(in the rows, 128 means zero)
Where one turn sends some rows of the set: a few examples, then the rows asked:
vuzon: [107 150 134 129 104 110 137  54 139 101 125 117 124 107 132 136 144 126]
dufo: [129 133 164 122 117 101 148 175 124 129 130 135 143 138 124 136 133 128]
bol: [140 128 157 138 121 126 115  73 127  61 137 121 149 135 123 126 132 137]
vako: [108 141 135 130 111 113 137  47 144 104 129 123 132 114 129 141 136 129]
lufu: [132 139 137 122 108 165  92  84 132  91 129 122 134 127 129 123 149 117]
kabek: [158 129 105 117 122  88  97 161 122 124 133 133 132 138 118 121 128 144]
sosi: [114 139 106 139 125  77 109 140 129 144 126 111 113 115 124 145 149 145]
kasuk: [140 138 155 134 116 129 112  81 124  51 129 114 141 125 136 125 142 130]
Mafif: [132 147 134 124 109 163 102  85 125  89 129 113 133 127 124 107 158 128]
Lopa: [128 134 165 120 116 102 141 182 129 124 125 134 135 131 137 143 134 118]
vutav: [132 120 137 118 127 119 194 129 135 124 131 119 151 141 134 140 128 117]
guzu: [112 124 106 143 129  82 106 136 138 152 127 121 119 119 128 154 138 138]
kapek: [135 137 137 125 114 164 107  82 127  97 138 120 138 138 109 106 151 137]
Sofo: [156 130 105 115 116  89  96 164 117 117 129 128 126 126 127 122 134 135]
Sef: [139 134 158 139 119 124 119  78 123  54 134 117 144 131 123 120 142 140]
sevu: [139 137 139 120 122 112 198 134 124 118 129 109 143 133 128 126 143 124]
Vili: [111 145 135 132 111 111 145  49 139 106 132 122 131 114 117 129 139 138]
funak: [141 130 154 136 116 130 111  77 127  57 131 118 146 129 135 135 134 126]
tukit: [135 140 139 116 112 116 190 136 129 110 118 102 137 122 153 133 149 108]
Fonev: [114 133 107 139 122  78 105 140 134 144 125 117 115 112 135 152 145 139]
libav: [107 150 132 133 108 107 142  52 138  99 128 115 124 107 124 129 147 136]
ran: [133 133 138 124 115 168  96  79 133  99 136 128 143 139 119 119 143 126]
Baz: [130 125 137 115 118 122 183 132 138 117 120 117 144 130 157 150 133  97]
Zubol: [156 118 107 117 122  95  93 159 128 128 132 139 135 138 125 134 120 132]
vugek: [153 125 106 115 116  92  89 162 126 117 124 136 129 128 140 134 126 127]
pirag: [131 140 163 123 114  99 145 182 123 126 126 130 135 130 129 136 138 123]
Ravos: [130 131 164 121 117 102 140 177 130 128 127 138 139 137 130 146 130 119]
Gep: [116 131 107 142 129  77 112 138 129 149 130 116 117 122 122 143 140 148]

tukit turns into Baz
Gep turns into sosi
Where do these go?
Zubol turns into kabek
Mafif turns into lufu
libav turns into vuzon
pirag turns into Lopa
kasuk turns into funak

